The rows of A fall into 4 groups, which share some directions, and each row is roughly a mix of its group's hidden directions.
A:
[[ 21 -18   6  21   0 -52  -9  -6  -5  12]
 [ -6 -10  33   8   4 -52  11   6  -8   5]
 [ 33  30 -19 -21  -2   5  -6  -2 -14  36]
 [ 23 -11 -10  30  21  -9   3 -22   8 -39]
 [ -7 -24 -21  10 -12  -5  34  39  -2  16]
 [ 32 -18   4  23 -16 -30   9  -5   5  32]
 [ 22 -14  28 -21  14 -34  -6 -29   7  -4]
 [ 18  21 -12  39 -17   6   1  15  20  30]
 [-16  -4  54  21 -11  14 -12   1  -7  -8]
 [-13  10 -11 -20  22  -1 -27   6 -19 -44]
 [ 22  -6  -8  11  30 -34  -9 -29   4 -25]
 [ 11  -5  50  -2  -3 -16 -18  -2 -20  26]
 [-35  -7  13  22  25 -20 -26 -10   4 -23]
 [ 31  -8 -23   6  18   0  12  -6 -11 -45]
 [ 39  -2 -29 -15  -2 -32 -12  -3 -19  12]
 [ -1  19 -47 -21  25  11 -13  -8 -14 -11]
 [ 55  -7 -16  -3 -23   9   9   9  -3  12]
 [  0   1  -3  -4 -21   4  17  48 -16  29]
 [ 18  -8 -23  10  24 -27  15 -34  11 -22]
 [ 32 -20   6   2   3 -39   2 -17  26  19]
 [-21   7   8   3 -10  54  18   2  21   3]
 [ 29  -3  34  16 -27   9 -19  14  -1  24]
 [-33 -10 -25   2  26   2  -8  -9   4 -40]
 [ 30  12 -43 -30  -7  14  -6   0 -14   5]
 [  0  23 -32 -39  -6   8  -1  29  -6  17]
 [ -6  14   6   2 -34  41   9  31 -10  -1]
 [  9   9 -25  23  34 -32   4 -13  16 -19]
 [ 16 -16 -17  32  20  30  20  -4  25  10]
 [ 39   8 -20   0  27 -19 -10 -30   6 -11]
 [ 25  28 -42 -19  17  -3 -13  -8  -1  14]
 [  3  22 -33   9  20  22   0 -20  25 -27]
 [-24  25   5 -33  -1  18 -14  22 -21 -21]
 [  1   9  10  11 -33  28  16  31 -16  25]
 [ -4  -6   7  16 -13 -12  21 -16  20  50]
 [ 26 -10   9  18  28 -46  -4 -11  -5   0]
 [-27  14 -10 -15  14  39 -15   2  -1 -33]
 [ 10  -1 -38 -15  22 -28  18 -20  13 -17]
 [ 11 -21   0   2  18 -32   3 -11  25 -40]
 [ -5   4 -30  -2  22   8 -40 -10  -7 -32]
 [ -4 -22  48  19  -5 -18   7 -17  20  -3]
 [ 17  22 -41  -9   3  28   6  13 -27  -3]
 [-29 -25  38   4  -2 -12 -10 -33   6   0]
 [ 34  14 -41 -15  -1   6   5  23 -11 -16]
 [-26 -16  24  43  10  -6 -14 -11  19 -10]
 [-23   4 -38 -37  16   1  -7  11  -3 -21]
 [ -3 -23  25  24   1 -20  25 -26  24 -17]
 [-30  -7  35  25  11   6   1 -20  -6 -29]
 [  5   9 -25 -31  17 -26  14 -12   8 -35]
 [-23   8  12  14 -30  23   6  28  -3  33]
 [ -1  -3 -20  44  14  17  16 -27  -8 -19]
 [-23  -1  19  13   1  46   0   7  16 -28]
 [ 26  21 -39 -23   1   9  -6   4  -7 -31]
 [ 16 -11  29  15   9 -26   5 -29  13 -32]
 [ 21  13 -50 -16  -4  10  -2  17  -6  21]
 [  0 -15 -14  -2  36 -38  -9 -29   8   9]
 [ 24  -2  11  -9 -19  32   3  30 -16  31]
 [ -6 -28  44  19  -2 -21   3 -17  16 -14]
 [-15  -2  -5  21   2  51 -13  -6  21 -18]
 [-23 -25  48  -2 -12  -7  -8 -16  -6  17]
 [ 16 -20  12  23  -1  31  17  16   6  37]
 [ 32 -11   0   0  21 -41 -16 -23  12  11]
 [ -5   9  20 -40 -15   4  -2   7 -18  38]
 [ -1  12  12 -17   9 -33 -26 -31  -8 -30]
 [ 17   8 -37 -36  16 -23 -14   4  -1  15]
 [ 22   7 -18 -24  -3  -5 -26  21  -5  41]
 [ 25   4 -31 -30  23  -1   3  -6 -17 -30]
 [ -4   0 -13  15  -7  49  20  19  16  21]
 [  2  18 -45 -15   1  25   6  25 -17  -8]
 [ -4  13 -25 -31  17 -38 -13  -8 -23   3]
 [-22 -18  24  20 -11  14  16  17   6  39]
 [  2 -19  30  -4   1 -50  -8  -6 -20   3]
 [ -6  17 -33 -21   1  48  -8  -6   2  -5]
 [ -3  18   8  -3  28   4 -43  -7 -32 -13]
 [ -8   3  11  -9 -22  21 -17  33  -8  40]
 [-13 -11  42 -22 -22 -16 -15   0 -24  14]
 [-10   1   3  13 -14  53  15  -1  24  12]
 [ 20  -5 -32 -19  20 -13   7   4   4 -43]
 [ 49  11 -36   3  11  -6 -12  -9  -9  -2]
 [-18  17  -4 -10 -25  40   5  32 -15   2]
 [ 28   3 -49   6  19 -11  10 -19   1  -8]
 [ 16 -19   9 -26 -11 -40  -9   4 -31 -11]
 [-27 -25  15  26   6  -2  -3  -4   7  44]
 [  7  16 -12  -8  -9  27 -27  28 -23  30]
 [-37 -22  24 -29  12  -7  -9 -18 -10 -16]
 [ 20  29  -7  22 -14  11  -5   5   3  46]
 [ 36  15  -4 -21  12 -28 -14 -20  14  24]
 [-20   1  29   7 -15  35  31   7  21  11]
 [ 16   6  20  -5 -33  14  18  30 -13  29]
 [  7   8  26  -6 -18   2  -1  34 -22  38]
 [ -7  11 -47  11  18  24  -4   1 -13 -26]
 [-25 -11  30  24  10 -42   2  -7   6   8]
 [ 22  -6   2 -37 -23 -12  -9  19 -35  -4]
 [-10 -16  15  29  20 -27 -28  -6   0 -29]
 [-17  -3  37 -19 -11 -34 -21 -13 -19  -2]
 [  1   3  17 -36 -13   6 -29 -28 -13 -26]
 [ 20   3 -23  -5   4  50  -1 -15  15 -17]]
In each list below, one row fits none of the groups, and each other row fits one group, some only roughly. Which row is it?
  * Z_799: [ 20 -18  34  18  13 -29 -12 -27  11  -3]
  * Z_575: [-28  -8  39  25  -4 -11  20  -3  18  20]
  * Z_165: [ 10  17 -43 -11  11   9 -21  14 -25  22]
  * Z_332: [  4 -22  13  22  17 -24  -1 -24  20 -36]
  * Z_120: [-18  13 -38  -5  -6  26  35   9  -1 -16]
  * Z_778: [ -7  -2  20  21 -10  28  16  21   8  42]
  * Z_903: [ -2 -11  28  22 -15 -16  27  -3  16  37]
  * Z_840: [ -5  24  22  -5   2  18 -19   3 -26 -42]
  * Z_768: [ 10  16 -49 -11  -2  20  14  16   5 -22]
  * Z_657: [  8  29 -30 -25 -11 -16  -1  32 -19  -9]
  * Z_738: [-18   8 -11  13  -9  51   3  -1  30  -6]
  * Z_419: [ 35  12 -21  12   4  26  14  33   1  20]

Z_738
  * Z_739: [ 40  -7 -10 -17   4 -37  -5   9 -25 -12]
  * Z_675: [ 44  19 -23  14 -11  20  15  16 -16   7]
  * Z_11: [ -8   4  39 -19 -20 -13 -18  11 -27  25]
  * Z_787: [-21  17  -3   8 -20  17  19  39   0  30]
  * Z_25: [-44 -13  33  15  -6 -18   3  -5   5  20]
  * Z_64: [-25 -27  37  23   4  -6  -4 -23  12 -19]
  * Z_288: [ -9   6  26 -48 -25   6   4   2   3  23]
  * Z_943: [-29 -15  30  45 -12  11   2  -4   6   1]
  * Z_282: [ 40  19 -26  11  -7  24  14  19 -17   3]
  * Z_669: [ 12   0  56  -7 -15 -10 -25   7   0  -3]
  * Z_372: [  1  -7  -7  28  30   4  -3 -38  26 -18]
  * Z_766: [ -5  -8  31  17   6 -26 -16 -30  27  19]

Z_288
  * Z_905: [ 11  14  39  -4 -21  21 -28  23 -14   0]
  * Z_359: [ -7 -16  39  15  19 -26  -6 -28   9 -15]
  * Z_602: [ -5   3 -21  -4 -14  37  19  32 -28  -9]
  * Z_757: [ -3  11  13 -11 -26  27   8  20 -28  34]
  * Z_846: [  6   7  29  -7 -30  -9   6  16  15  43]
  * Z_971: [-26  11  28 -16 -32  28  -5  11  -5  22]
  * Z_848: [ 30  20 -15 -32 -25   9  -7  30  -4   8]
  * Z_510: [  4   7 -22 -32  28 -31 -19  -3 -13 -21]
  * Z_989: [-46 -19  16  29   7   0  -9 -16  10 -15]
  * Z_292: [ 36   6 -32  15  23  -3   1 -18   0 -28]
  * Z_582: [-17   8  15  31 -11  43  -3   5 -24  -9]
  * Z_72: [  5 -18  20  45   4 -17  -1 -19  25 -15]

Z_510
  * Z_399: [ -1 -17  55  10  -6 -22  -7 -11  12  -1]
  * Z_745: [-12 -20 -31  21  -6  28  22 -21  22  -9]
  * Z_889: [ 23  -7 -30  -4   2 -15  -7   2  11  49]
  * Z_527: [-33   2  29 -11 -29   5   0  20 -12  28]
  * Z_215: [ 30  20 -39 -28  19   4  -4  -8 -14   3]
  * Z_722: [ 31 -14 -41   2  17 -18   8  -1  -1 -28]
  * Z_491: [  5   5 -10  -6 -28  18  25  49  -3   3]
  * Z_522: [-20  -7  34   6 -32  12  10  24  -1  29]
  * Z_181: [-20   0  43  15  -9 -11   1   9  -2  38]
  * Z_179: [-13 -16  -6 -16  -2 -51   0  -9  -8 -28]
  * Z_720: [  1  21 -28 -16 -15  32  -5  32 -18  15]
  * Z_32: [ 16 -12  40   1   9 -37 -25 -13   7   2]
  * Z_76: [-23 -16  17  39 -18  25  25  -3   5   2]

Z_745
  * Z_672: [ 36  23 -25 -18   5  29 -12  -4  -3 -23]
  * Z_911: [ 30  -2 -27  -9  20 -34   8 -24  13 -16]
  * Z_405: [-31 -25  23  -2  17 -20 -11 -27  11 -23]
  * Z_867: [ 22  -4 -36   5  28 -18 -20 -20 -12  21]
  * Z_457: [-12   6   2 -20  -1 -10 -46 -15 -20 -30]
  * Z_222: [  9   4 -24 -15  17  -3 -33   5 -21 -39]
  * Z_686: [ 10  -3 -20  36  23 -18  -7 -19  31 -17]
  * Z_48: [  7  13  -5  10 -11  41  13  30   1  32]
  * Z_67: [-15 -19   8  14  26 -16 -11 -35  12 -31]
  * Z_839: [ -5 -17  45 -16  -7 -10 -19 -33  -9  -1]
  * Z_818: [ -5  28 -34  -9 -13  21   0  30  -5  26]

Z_457
  * Z_798: [ 26  34 -10  -4  10  44 -15  -6   6   4]
  * Z_490: [ 12  20 -19 -47  -7   4   2  16 -14  25]
  * Z_375: [ -8 -13  48  20  -3 -20  13  22  -2 -18]
  * Z_638: [  5  27 -33 -29 -11  23  -4  25 -16  -6]
  * Z_901: [ 25 -12  25  47 -14   0  16   1   9  -9]
  * Z_322: [ -2   5 -31   6 -24  34  18  24  -2  26]
  * Z_472: [  0  20 -25 -47  14  -6 -16 -10 -14  18]
  * Z_875: [  8   4  32 -26   1 -12 -42  12  -5  21]
  * Z_466: [ 26 -10  26   4   0 -30  -1  22 -24  30]
  * Z_191: [  2  17 -24 -23 -14  46  14  -2   6  19]
  * Z_565: [-31 -19  19  -9 -23 -27   9  21 -21  16]
  * Z_281: [  3  -5 -27  21  27 -17  -9 -23  23 -30]
  * Z_149: [  1  20 -50  -7   5  18  23  21   5  -5]

Z_149
  * Z_92: [-35 -12  37  16 -23  11   2   9   1  23]
  * Z_771: [ -2 -12  50  25 -10  -6  -6 -22   5  18]
  * Z_421: [ 36  20 -41  -5  -3   9  12  22 -11  -3]
  * Z_980: [-19  -9  23  33  -6  36   4  -5  29   0]
  * Z_682: [  1  10 -27  -4 -14  28  -9  28 -14  37]
  * Z_965: [-18  19  -3 -47  12  -6   4   9 -27 -18]
  * Z_794: [-34   8 -21 -25  -7  27   1  25 -25   2]
  * Z_611: [ 23  28 -44  15   5  23   1   6 -12   7]
  * Z_697: [-21 -19   2  16 -14  34  25  17  15  27]
  * Z_812: [-16 -18  38  42   0  -4   4   1  21  -4]
  * Z_543: [ -2 -11  18  41  -3  -2  24 -24  31  -3]

Z_543
  * Z_190: [-21  19  11 -18  -7  17   8   5 -11 -50]
  * Z_837: [ -8 -18  38  37  -5 -20  12  -1  16  14]
  * Z_124: [  6 -19  40   1  11 -35 -17 -18  13  10]
  * Z_356: [ 26  -3  28 -19 -29 -13  19  23   1  23]
  * Z_346: [-18   2  38 -14 -20 -20  -8  16 -21  27]
  * Z_568: [ -4  20  18 -21 -30  27  -7  35 -11  -7]
  * Z_6: [  0 -11  33  25 -18   2  29   2  20  29]
  * Z_155: [ -8 -15  45  16  -4 -14   7 -12  24  26]
  * Z_333: [19 12 -6 -8 -9 58  2  9  4 10]
  * Z_45: [  8 -17  33  38   1 -19  -2 -23  21  -6]

Z_155
  * Z_536: [-24   1  23  13 -15  38  24  -1  23  16]
  * Z_920: [ 17  27 -51   8   6  17  -1  16  -7  -1]
  * Z_923: [ 20 -25  32 -21 -22   6  -7   9 -27  21]
  * Z_574: [  6  15 -27  14 -15  35  15  30 -22   1]
  * Z_521: [-48   1  -3 -12 -13  28  -3  24 -13   7]
  * Z_619: [-23 -19  25  23  12 -24 -12 -27  23 -13]
  * Z_278: [ -2  11  18   8 -33   9   8  28   5  41]
  * Z_315: [ 26 -12  19  16  18 -29  -4 -35  15 -16]
  * Z_156: [-22  -4  -1   4 -29   3  17  34 -15  36]
  * Z_415: [-33  11  -2   2   2  51   1  -5  18  -7]
  * Z_446: [ 24  15 -24   8  10  49   7   3  17   4]
  * Z_647: [ 18  19 -31   8  11  46   1  -4  16 -10]

Z_156
  * Z_866: [ 11   5  10  36 -19  18  -5  29  11  32]
  * Z_831: [  5 -38 -15   7  16 -32   9 -21   5 -28]
  * Z_154: [ 25  19 -39   7  -7  26  14  25 -14  -3]
  * Z_342: [ 13  17  -7   5  29 -34 -17 -28   3 -26]
  * Z_163: [ 37  21  -9 -13 -17  12   7  16 -20  33]
  * Z_234: [  1  17 -49 -32   3   7  14  14  -3  -9]
  * Z_229: [-50 -20  21  14  -9   7  10 -14  15  11]
  * Z_54: [-13   9 -14   0 -30  39  17  30  -5  13]
  * Z_304: [ 20   7 -16  -5 -21  43  17  -4  14  27]
  * Z_679: [-10 -20  33  36  -7 -19   0  -9  30  -4]
  * Z_383: [ 27  -9  -7   8  16 -32  11 -31  19 -25]
  * Z_785: [ 16 -26  26 -16  -1 -31 -21 -21 -22 -10]
  * Z_692: [-24 -16  21 -20 -12 -42  -9 -10 -17 -14]
  * Z_219: [-11  10 -31 -12 -24  28  32  24   1  -1]

Z_866
  * Z_250: [18  9 -8 25 10 31 24 -7 39  4]
  * Z_42: [-26  -9  46  23  -4  -1  23   6  16   4]
  * Z_95: [-33  -1  32  17  -7  10  28   1  20  24]
  * Z_963: [-11 -33   5  30  24 -25  11 -24  17  -4]
  * Z_159: [  1 -17  48  26   3  -9 -23 -12  -1  15]
  * Z_113: [ -5 -20  -8  18  23  -9   0 -21   8 -48]
  * Z_148: [-24   8 -12   3 -20  42   7  28 -14  17]
  * Z_451: [  9   7 -30 -20  19  -9 -30   1 -21 -32]
  * Z_204: [ 21 -25  24 -14  16 -28   4 -24   2 -29]
  * Z_87: [ 28   4 -27  -5  -1   0 -24  15  -9  43]
  * Z_28: [  4 -10  44  -3   6 -33  -6 -17  12 -25]
  * Z_874: [-28   9  -6   4   4  53  -5  -7  18  -9]
  * Z_673: [ 25   7  15  19 -32   5  17  29  10  27]
  * Z_84: [ -1  -9  10  -3  33 -35 -12 -34   5 -21]
  * Z_183: [-29   4  23  15  -6   8  31  -8  25  31]

Z_250
  * Z_583: [-25 -14  -4  29   4  27  22 -12  33  10]
  * Z_688: [-31   6  25 -19 -27  23  12  28  -2 -10]
  * Z_817: [ -2 -13  40  18   8  -9 -29  -6  -6  33]
  * Z_819: [-34  -4  38  21  -2  -6  23  -3  20  16]
  * Z_833: [-20 -11  35   4 -34 -18   2  22   1  24]
  * Z_58: [-37  -6   8   9 -17  39  13   5  20  16]
  * Z_795: [ -1 -18  32  47 -18  -1  16   7   7  -9]
  * Z_547: [ -6  -3  40  -6 -15  40 -12 -11   0  22]
  * Z_243: [ 33 -14  -6  11  10 -31 -27   2 -15 -28]
  * Z_800: [-51 -12  -5  -7  21  -8 -19 -14  11 -18]

Z_833
  * Z_101: [ 27  16 -44  -6   7  15 -19   8 -17  18]
  * Z_898: [ -5   6  25   2 -36   1   6  27  10  39]
  * Z_473: [-26  17 -21  -8 -12  36   1  23 -21  17]
  * Z_122: [-11  10 -44  24   8  31  11   0   3 -19]
  * Z_623: [ -6   1  15  34 -32  20  13  30   5  18]
  * Z_549: [-23 -29  42  24  -1  -5   1 -18   6 -13]
  * Z_297: [-24   4  26 -16 -20  22  -1   9 -25  34]
  * Z_257: [ 17  15 -33 -35   2  21 -17   6 -19 -20]
  * Z_213: [  8  10 -10  16 -33  43  17  22  -5   4]
  * Z_450: [ 14  22  -7  -7 -21  34 -17  31 -24   9]
  * Z_733: [ 11   9 -17 -33  12 -41  -5   5 -29  -4]

Z_122
  * Z_824: [ 13  19 -34  35  -9  27   8  21  -2   4]
  * Z_339: [ -9  19 -28 -13 -20  34  21  27  -6 -13]
  * Z_584: [  7  17 -44  -1  17   9  12 -13 -13 -35]
  * Z_727: [ -8   5  23 -11  -7  39  14  22   0 -36]
  * Z_977: [  0  10 -42 -13  11  -1  26 -10   0 -36]
  * Z_678: [  6 -30  12   8  19 -23 -11 -41   3 -20]
  * Z_437: [  8 -17  11   3  20 -19  -8 -46  21 -19]
  * Z_170: [ 26   6 -25  -7  -4  51   7  14   6   2]
  * Z_53: [-12  -4  -4   5  13 -59  -3  -8  -5 -17]
  * Z_917: [ 15   9 -53   6   6  18  -5   6 -14  24]
  * Z_296: [-15 -11  33  28 -25 -10   9  18  28  15]

Z_437
